First come named moves, each a turn or a mirror, each shown by rows before and after it. For each pair of rows after them, which moves, in which order, take the first row to the second? The first pair is done for you.
gaf:
[  7   5  -1   9  -6  -9   2  -7  -2   5  -9  11   6 -10  -2  -2  17] |-> [ 16  10  -1   9  -6  -4  -4 -18   3   6   1   5   1   0   4  -4  15]
[  0  10  -6  -2   8  18  -4   3  -9   4   6 -14  -2  -5 -10  -1  -4] |-> [ -2   9  -5   0  10  22   1   8  -7   5   3  -8   2  -6 -16  -3  -3]
[-16  22  -1  21  28 -19   8  18   6  -8   0   4  -5 -23 -11  -7  -9] |-> [-10  27  -4  21  25 -12  -1  -8  11 -13  15  -5 -20  -9   0  -5 -13]
[-11  19   6  -5  14 -29 -14 -14 -12  50  -2   6   2   6  33  11   7] |-> [-16  18   7  -5  14 -31 -10 -10 -12  49  -4  13   3   6  32  13   6]
tiru:
[  3 -23  -1  -7  13  30   7   4 -10  14 -21   8  16  -3 -12   5   1] |-> [  6 -25  -2  -5  13  27   8   0  -7  14 -21   7  14  -2 -12   5   0]
[  6  14   5  14   2  -3   5  21  10 -16  -2 -16  -8  -9 -11 -32  -6] |-> [  8   2   4  15   6   1   8  15  16 -17   4 -18 -12  -5  -8 -33  -1]
[-21 -26  21  21   2  20 -11 -15  15  36   1  -4 -11 -17 -18  21  36] |-> [-21  13  20  13 -15   7 -18  15  -3  29 -24  24  14 -43 -18  25   2]
pov:
[  2   0  -6   2   3  18  16  19   9 -13  -7  -2  12  -8 -16 -13  -4] |-> [  7   3  -7   3   3  24  13   8  13 -17  -2  -4   5   4 -12 -13 -11]
[-19 -13   0  -8  19   9  -8  16   4  24 -25 -22   2  -6   9   7  45] |-> [-14 -15  -5  -3  23  28  -4   6  14  15 -12 -31 -12   1   5   5  39]
[ -4  -6   6   0   7  -8 -29 -18  19  34   1  28  10 -29  26  44  -4] |-> [ -9 -16   1   2  14  -1 -22 -11  22  38  -5  26  11 -34  16  42   2]
Now pairs of rows:
Between the rows of a pair lie two moves.
[-22  -9  11 -11   4 -33   6 -15   7  -3   3  -9   2   2  13 -31  37] |-> [-24 -10   6 -11  10 -24  18  17   3   1 -17   5  15 -19  -9 -32  23] => tiru, pov
[-22  -6  -4   8  -1  19  -9   9 -14  20 -22  25  15 -10 -22  -1 -21] |-> [-13  -7  -4  13   3  41  -7  -9  -6  14  -5  13  -3   3 -25  -1 -28] => pov, pov
[ -8  48   6 -16   1  -3 -22  12   2 -34  -1  10  -2 -13  11 -16  -3] |-> [-26   3  -1  -6  17  -5  -1  31   8 -16 -12   2   9 -19  -5 -20  37] => tiru, gaf
[ 15  38  -2   2 -19 -28  -1  -6  -8 -19   0   5  33   3  33  16   7] |-> [  3 -14  -4  12   8 -24  19 -12   5   1   4 -11  23  12  22  17  53] => pov, tiru
[  7 -21 -12  29   6  42  23 -10  14   6  18 -20 -10   5  23 -18  -1] |-> [ 17  25  -7  17 -14  41   5   3   0  -5   4   1   0 -10  29 -21 -40] => tiru, gaf
[ -7 -32  -6   0  12  37  -4 -15   1  45  -1   4 -14   9 -16  39  -3] |-> [  4   7  -3  -7  -5  36 -20 -24  -7  34   2  11 -16  12  -9  41 -35] => tiru, gaf
[ -5  21 -11  -5  -7   5   0  18 -14  26 -31  22  17 -10 -38  12   5] |-> [  4 -10 -11   7   9  24   1 -31   8  23   8 -15 -23  21 -30  12  27] => tiru, pov
[ 11  25  18 -35 -50 -29  -1 -20  26 -15  20  25 -17  38  48  -5 -10] |-> [ -7 -16  19 -26 -32 -44  13 -17  33   6  14  21 -11  38  46  -3  35] => pov, tiru
[  2 -48  -5  13   1  23  23 -36  25  -4  27 -44 -29  11   4  -1  17] |-> [ -2  14 -10  -4 -28   9  21  41  -9 -11 -32   9  26 -47 -17  -1 -44] => tiru, pov
[ -4 -10  -8  14  16  45  18  14  10  -8   7 -23 -16   2 -29  -3 -14] |-> [  7  21  -3   4   0  42   9  11   1 -20   8 -13 -11  -2 -24   0 -41] => tiru, pov
[ -7  19 -13   4  -3   9   6  14 -11   4 -24  10   7 -13  -3  -9 -14] |-> [  3  32  -9   4 -10   1  -7  -8 -13   4  -9   9  -3   0  17  -7 -17] => gaf, pov
[-12  38   4  -2 -13 -40 -23  15   3  -6 -22  -6   7  16  15   5 -18] |-> [ -4  30   4   7  -9 -23 -31 -16  10 -10   0 -26 -14  35  23   6 -13] => pov, gaf
[-24 -30  -4 -20   4  -4   6  -6   6  23  -6  26  15   4  -3  -2  29] |-> [-12  19  -5 -30 -18  -7 -10  -1  -4  10 -10  42  23  -4   5   2 -12] => gaf, tiru
[ 15  18  -8  -9  -4   1  -6   1  -4  10 -17  24   3 -22   3  22 -26] |-> [ 20  -6  -5  -3   4   0  -9 -36  12  13  10  -1 -17   6  16  22   1] => tiru, pov
[ -4 -26   9  23  -3   3   2 -18  16  -5  21 -16  -5  15  14 -21  63] |-> [-18   4   6  11 -18 -17   7  39  -7  -2 -27  26  36 -21  -3 -22  34] => gaf, tiru
[  9  -5  -4  14   3  -2   6 -11  10 -20  24 -26 -11  25  17 -18   9] |-> [ -2  23  -5   2 -13 -17   5  29 -11 -20 -12   5  24  -4   9 -16 -13] => tiru, pov
[-16  -5  14   7  -7 -54  10  -8  21  20 -22  -6   9 -22  28   0  10] |-> [ -7 -13  17  14   2 -27   8 -42  36  17   8 -28 -16  -1  26  -1   9] => pov, gaf
[ -8 -31  14  -4   5   2   0   2  -8  29  -4  25   7  21 -11   4  32] |-> [ -3 -26   7  -1   4  20   6  16  -9  24 -10  29   4  11 -29   2  14] => tiru, pov
[  5 -28   2  -2 -25 -38   4  -1  28  24   5   3  25  -2  24  -7  33] |-> [ 13   8   2  -7 -37 -39  -9   7  18  15  -2  16  35 -10  28  -6   6] => gaf, tiru
[  2   8   7   4  -9 -45 -16  -7   0 -12  -5   6  21  12  45  -3  16] |-> [-16 -35  -2  14  12 -15  11  25   7   4 -23  -3  20  -1  10  -1  45] => pov, pov
[-15 -25   5  -3   1  11   2   6  -5  25 -13   9   2  -4 -19  23   7] |-> [ -3   9   6 -11 -18   9 -15   1 -14  11 -12  21   4  -2  -9  26 -23] => gaf, tiru
[-12 -46  -7   6  12  56  32  28   6  10 -34  -5  -9 -20 -47  10   2] |-> [ 11   7  -4  -3  -7  68  14  20  -6 -14 -27   3 -15 -19 -40  10 -53] => pov, tiru
[ 13 -20 -13  20   6  50   5  30  37  -1  -4  -8 -14  -7 -37 -16  19] |-> [ 20  18 -10   9  -7  42  -3  45  27 -13 -17  13   0 -24 -28 -16 -19] => gaf, tiru
[  8  18 -15  -9   2  65  -4 -13  10  -9  30 -13 -45   8 -13  20 -26] |-> [ 11  57  -8 -22 -19  32 -16   5  -7 -13  10  16 -20  -7   4  24 -50] => tiru, pov
[ -4  21  -9  -8 -22  -9   2  26 -24   5 -12  19  28 -19  28   2 -15] |-> [-11 -42 -13   7   5  14  23   7   1  17   8 -16  -2   0  11   0  34] => pov, tiru
[ 17 -28  -4 -13  14  26   1 -27  17   1  15   1 -14   9  -6   5 -24] |-> [  9 -31  -8 -14  14  30  14  -5  14  -3   0   7  -6  -6 -24   1 -25] => gaf, pov
[ -9  -8  -6  13  25  10   4  -9  13 -14   0  -6 -16   7 -22 -24  10] |-> [ -1  31  -3   8   7   2  -9  -1  -1 -19  -6   7  -6  -2 -12 -28 -23] => pov, tiru
[ -8 -11  -2   2   7 -20   4  12  -1  14  -6  14  13  -7   8   6  22] |-> [ -2 -25  -8  10  15  16  11  -3   9  12  12  -8  -9   4  -5   4  18] => pov, pov
[-10 -10 -11   6  10  12   9  17  -2  15  -5   5   3 -10 -25   5  17] |-> [ -6  12 -11   6  -2  22   1  20  -6   5  -4  10   0 -11 -28   5  -8] => pov, tiru
[  9  -1   8   7 -13 -31 -31 -28 -19  20   6  -3 -14   9  28  25   0] |-> [-10 -35   4  13   1 -33 -12 -10 -16  37  -6  -1  -5   0  13  24  29] => gaf, tiru
[ 13  24 -10  -7   0  14   5  26 -17 -17   4  21   1 -20   5  -9 -36] |-> [ -6 -31 -10   2  23  14  28  34  -3   1   1   7  -1 -16  -8  -8  12] => tiru, gaf
[  9 -27  -6 -13  14  12  10  -6 -26  20  -9 -10  -1  14 -26  22  43] |-> [ 12  17  -5 -24  -7   4  -1  18 -47  10 -29  13  16  -6 -26  25   4] => gaf, tiru
[-16 -20  -5   7  20   3  -9  26   6  13 -26  11  21 -14 -21  17  14] |-> [ -1 -20   0  12  20  18 -24 -29  18   5  13 -15 -17  18  -5  23  16] => tiru, gaf
[  3  28  -5  -3 -15  17 -19  -7  -6  -6   1   1  -6   2   0  17 -32] |-> [ -3  -7  -7   3   0  13 -13 -31   6   8  13 -17 -17  19   5  18   9] => pov, tiru
[ 15  29   0   4 -11  11  -1 -11   4 -41  20 -19  -8   7  16 -18 -27] |-> [ 10   7   4   4  -5 -11   2 -29  14 -28  28 -28  -9  23  29 -16   4] => pov, tiru
[ 11  18   7 -14 -11   1 -28 -25 -10  -1  13  11  -7   9  21  24 -18] |-> [ -9 -36   6   0  13   0  -2 -16   3  18  11  -4 -11  11   5  20  32] => gaf, tiru
[-10 -30  -1  28   3  -1  -6 -34  24  -8  23 -22 -22  17  16  -3  27] |-> [-19   9  -6  19 -17 -12  -4  37  -4  -8 -31  25  27 -32  -6  -6 -17] => tiru, pov
[-23 -37   9 -29  18 -21   2  -2   2  45 -14  11   4  -3  13  16  31] |-> [  0  -5  12 -29   5 -10 -21 -44   3  28  17  -1 -21  22  30  18   3] => tiru, gaf
[-15  -7  14  -6   1 -31   6  31   6  13 -25  30  31 -25   5  12  13] |-> [ -9 -44  14  10  22   0  15  -9  30  14  10 -11  -5   7   0   9  39] => tiru, pov
[ 35  35   7 -22  -7 -16 -43 -10 -13   4 -26  30   2  -9  26  17 -40] |-> [ 15   7   3 -17   4 -20 -22  31 -14  24 -55  37  22 -30   6  19 -20] => gaf, pov
